Each named turn below is shown by a few rows before and after it. Which turns, in which order, take the first row of each later pair to the second? The first pair is answered.
turn P:
-0.52,+1.85,-0.42,-1.12,+0.71,-1.03,+0.51,-0.40,-1.74,+0.21,-1.64,+1.54,+0.43,+0.89,-0.80,-0.16,-1.12,-0.13,+1.57,-1.49,+0.84,+0.59,+0.74,-0.45,-0.09,+0.25,-0.15,-0.09  ->  +0.32,+1.52,-0.39,-0.06,-0.23,-0.57,-0.53,+0.70,+0.74,+0.71,-2.08,+0.52,+1.92,+0.03,+0.03,+0.00,-0.56,-0.49,+0.70,-1.84,-0.30,+2.24,-0.84,+0.21,-0.50,+0.97,+0.91,-0.43
+1.41,+0.69,-0.56,+1.18,-2.23,+0.88,-0.67,+0.65,+1.30,+0.16,+0.48,-0.07,+0.13,-1.57,-0.18,+0.72,+3.07,+0.03,+0.45,-0.55,-0.84,-0.15,+0.36,+1.86,-1.05,-0.79,+1.56,-1.80  ->  +0.67,-2.33,+0.99,-2.03,-1.59,+2.44,-1.28,+0.66,-1.32,+0.09,+1.38,+0.93,-0.14,-0.11,-1.68,-0.44,+0.85,-0.54,-0.93,+0.52,+2.03,-0.83,-0.73,+0.25,+0.56,-0.80,-1.16,+0.98
-0.62,+2.98,+1.44,-1.27,+3.93,-0.77,-0.16,-0.23,-0.58,-1.68,+1.66,+1.60,+1.00,+2.64,+0.21,+0.42,+2.36,+2.00,-0.41,-0.98,+0.82,+1.13,+0.35,+1.15,-0.89,-1.76,-1.22,-0.81  ->  +0.27,+1.87,+1.59,-0.55,+2.76,+0.28,-1.69,+0.95,+1.80,-0.75,+1.05,+0.67,+2.47,+1.90,+1.06,+0.63,+2.77,+1.41,-1.56,-1.17,-0.32,+2.96,-1.60,+1.86,-1.03,-0.81,-0.24,-0.65
turn K:
+0.08,+4.10,-1.55,+1.78,+0.42,+0.90,+1.28,-0.12,+2.78,-1.39,-0.93,-1.17,-0.69,-0.75,+0.23,+1.79,+2.61,-0.40,-0.25,-0.41,-1.28,+0.07,+1.50,+0.08,-0.97,+0.20,+1.57,-2.01  ->  -0.04,+3.32,-1.93,+2.29,-0.84,-0.10,+0.96,-0.17,+2.30,-0.52,-1.69,-1.77,+0.24,-0.33,+1.53,+2.09,+0.57,-0.91,+0.70,-1.30,-2.35,+1.32,-0.43,-0.81,-1.07,-0.26,+2.28,-1.68
+0.17,-2.74,+1.39,-2.05,-0.35,-0.42,-1.54,+1.78,-0.62,+0.58,+0.10,+0.11,+0.94,+1.32,+0.74,-0.80,-1.71,-1.36,-1.21,+0.05,+0.11,+2.33,-2.21,-2.10,+0.68,+0.91,-0.55,+0.72  ->  +0.12,-1.50,+0.88,-3.37,+1.16,+0.37,-0.95,+1.17,-1.33,-0.68,+0.77,+1.19,-0.01,+1.50,-0.48,-1.52,+0.07,-0.80,-2.58,+1.02,+1.65,+1.16,+0.21,-1.50,+0.18,+0.99,-1.86,+0.28
+0.49,+0.59,-0.63,+0.50,+0.30,-0.88,+0.15,-0.07,+1.41,+0.90,-1.10,+0.96,-1.25,-0.71,-0.42,-0.87,+0.02,-0.26,+0.62,-0.65,-0.78,+0.55,+2.61,-1.15,+0.71,+0.63,-0.91,-1.22  ->  +0.42,+0.28,-0.63,+0.63,-0.23,-0.93,+0.16,-0.18,+1.42,+1.33,-1.42,+0.58,-1.06,-0.48,+0.30,-0.70,-0.76,-0.65,+1.11,-0.87,-1.27,+0.94,+2.04,-1.34,+0.83,+0.46,-0.38,-1.04
turn J:
-1.32,+3.07,-2.85,+1.28,-0.83,-5.37,+3.40,-1.32,-2.07,-0.61,-0.88,+0.35,-1.29,-0.33,+2.82,+1.70,-1.29,+1.29,+4.09,-2.02,-1.50,+0.40,+1.89,-1.51,-0.53,-2.19,+1.49,-2.37  ->  -0.83,+4.64,-2.71,-0.74,+1.19,-2.56,+2.92,-0.73,-0.29,-3.18,+0.02,+1.55,-1.71,-0.51,+0.72,+0.43,+3.49,+2.02,-0.76,+0.08,+0.87,-0.67,+5.07,+0.66,-1.98,-0.65,-0.66,-3.77
+0.42,-3.26,+1.32,-0.25,-1.09,+1.44,-1.10,+0.07,-1.22,+1.45,+0.41,-1.10,+1.54,+0.87,-0.81,+0.72,-1.81,-1.14,+1.84,-0.24,+0.00,+0.99,-1.52,-0.08,+1.52,-0.21,+1.05,+0.67  ->  -0.34,-1.24,-0.80,+0.12,-1.28,-0.57,+0.10,-1.00,-2.27,+0.25,-0.71,-0.90,+1.54,+1.58,+1.39,+0.83,-2.43,-0.69,+2.29,-1.05,-0.61,+1.50,-0.90,-0.38,-0.41,-1.68,+1.42,-0.87
-1.65,+0.63,-2.12,-0.06,+0.53,-0.06,+0.65,-1.67,-2.08,+0.48,+0.46,-0.35,-0.64,+1.01,-0.77,-1.24,+1.76,-0.25,+1.95,-1.27,+0.80,-0.10,+0.72,-0.60,-0.15,-0.62,-0.58,-1.31  ->  -1.40,+0.40,-1.54,-0.38,+0.86,+0.78,+0.51,-1.19,-1.47,+0.22,+0.99,-0.32,-0.69,+0.66,-1.60,-1.54,+2.79,-0.13,+0.86,-0.72,+1.30,-0.37,+1.07,-0.09,+0.06,-0.04,-0.97,-1.32
Then:
(two turns a pair)
-0.28,+1.51,-0.95,+1.58,-1.26,-2.26,+0.31,-0.52,+0.82,+0.50,-1.48,-1.20,+0.62,-0.98,+2.89,+0.35,-1.46,-0.26,+0.95,-2.25,-2.95,+2.02,-1.21,-0.44,-1.17,-0.79,+2.29,-1.34  ->  +0.32,+2.97,-1.36,+1.06,+0.05,-0.82,+0.47,-0.19,+2.30,-1.17,-0.90,-0.78,+0.30,-1.65,+1.58,-0.24,+2.24,+0.33,-1.70,-0.90,-1.87,+1.34,+1.02,+1.58,-2.13,+0.25,+1.49,-2.60
J K
-0.22,+2.06,-2.29,+0.03,+1.74,-0.23,+3.66,-0.05,-0.14,-1.51,+1.02,+0.58,-2.95,+1.40,-1.17,-0.53,+0.23,+0.56,-0.18,+2.08,+2.03,-2.15,+3.13,+1.08,-1.69,-1.49,-0.41,-2.02  ->  +1.86,+0.03,-0.80,+1.85,+0.16,+1.90,+1.33,+2.10,+4.64,+0.40,+0.99,-0.96,-1.55,-0.48,-2.12,+0.15,+2.11,-0.40,-1.18,+2.50,+0.48,-0.85,+0.89,+2.94,-0.91,+0.84,+1.12,-1.71
J P
-0.24,-0.12,+0.05,+0.13,+0.24,-0.75,-0.13,-0.15,-0.41,+0.57,+1.00,+0.20,-0.85,+0.03,-0.44,+0.83,-0.85,+0.39,+1.44,-0.90,-0.04,-0.56,-0.02,-0.12,+0.72,-0.41,+0.14,+0.36  ->  -0.07,+0.57,-0.64,+0.66,+0.00,-0.97,-0.28,-0.08,+0.51,+0.26,+0.52,-0.07,-0.25,-0.11,+0.54,+0.92,-0.26,+0.65,+0.80,-1.31,-0.88,+0.48,-0.19,+0.37,-0.24,-0.52,+0.89,-0.48
P J
-1.53,+2.56,-1.25,-3.26,-0.25,+0.96,-0.66,-0.50,-1.62,-2.39,+0.02,-1.24,-0.60,+0.99,+0.51,-0.63,+0.48,-0.19,-4.14,+0.73,+0.43,-0.26,+1.74,-0.64,-0.94,+2.13,+1.70,+0.18  ->  -0.92,+1.07,+0.84,-2.86,+0.48,+1.99,-0.91,-0.19,-1.57,-0.93,+1.52,-1.13,-1.97,+0.38,-1.93,-0.03,+0.55,-0.34,-2.26,+1.38,+1.30,-2.27,+2.16,-0.63,+1.70,+2.77,+1.22,+1.49
K P
-0.09,+0.82,+0.22,+2.06,-1.44,-1.55,+1.12,-1.08,+2.94,+2.36,-0.18,+0.31,+0.61,-1.45,+1.56,+2.72,-0.99,+0.14,+3.89,-1.68,-4.34,+0.34,-1.60,+0.60,+1.19,-0.19,+2.00,+1.19  ->  -1.45,+3.54,-1.82,-3.45,+1.89,-0.45,+2.47,-2.21,-0.40,-2.58,+0.42,+3.14,-0.45,+0.77,+0.81,+0.15,+1.54,+1.30,-2.08,+0.42,-0.01,-1.02,+2.42,+0.58,-1.76,-1.06,-2.26,+0.33
K J
+0.00,-0.48,-2.25,+0.41,-0.86,-0.72,+0.14,-0.57,-0.68,+1.10,-0.39,+1.06,-0.03,-0.43,+0.14,+0.24,-1.09,-0.20,-0.02,+0.11,+0.42,-0.43,+0.30,-0.61,+2.10,+0.60,-0.17,+0.86  ->  +0.21,-0.96,-2.14,+0.14,-0.92,-0.57,-0.05,-0.32,-0.47,+1.32,-0.38,+0.91,+0.03,-0.45,+0.33,+0.24,-0.93,-0.36,-0.38,+0.02,+0.28,+0.03,-0.36,-0.61,+2.10,+0.86,-0.13,+0.83
P P
-1.06,-1.18,+0.49,-1.33,+0.38,-0.82,+0.40,-0.36,-2.28,+0.66,+0.51,+0.88,+1.13,+1.04,+0.44,-0.88,-2.33,-0.64,+0.10,+0.68,+0.21,+0.41,-0.56,-0.63,+0.82,-0.98,-1.13,+1.39  ->  +0.13,+1.22,+0.13,+1.43,+0.57,-0.58,+0.60,+0.09,+1.74,+0.30,+0.48,+0.06,+0.45,-1.35,-0.14,+0.03,+2.14,-0.07,-0.08,+1.25,-1.59,-0.10,+1.58,+2.01,-0.13,+0.30,+0.79,-1.20
K P
+1.03,+1.36,-0.39,-0.10,+0.94,+0.45,-0.09,-1.05,+0.29,+1.49,+0.69,+0.33,-0.82,-2.32,-0.56,+1.12,+0.69,-0.85,+0.97,-1.01,-0.14,-1.28,+1.26,+2.41,+1.53,+0.24,-0.65,-0.62  ->  +0.98,-0.14,-0.12,-0.18,-0.10,+0.32,-0.91,-0.67,+0.05,+2.40,+0.04,-0.20,+0.08,-1.97,+0.32,+1.22,-1.32,-1.51,+1.41,-1.64,-0.76,-0.11,-1.17,+1.67,+1.64,-0.19,-0.31,+0.24
P J
-0.22,+2.31,-1.38,+1.93,-2.20,-1.97,+0.70,-0.19,-0.48,-2.59,-0.97,+0.13,-0.09,+0.13,+0.88,+1.63,-1.23,-0.73,+1.10,+0.02,-0.98,+2.34,+2.83,-0.79,-1.95,-2.65,+0.91,-1.36  ->  +1.26,+0.24,+1.18,+0.20,-1.36,+2.15,-1.12,+1.57,+1.70,-2.20,+1.02,+0.57,-0.56,-1.04,-3.14,+0.75,+2.03,-0.97,-1.82,+2.50,+1.09,+0.95,+3.16,+0.78,-0.16,-0.20,-0.75,+0.23
J J
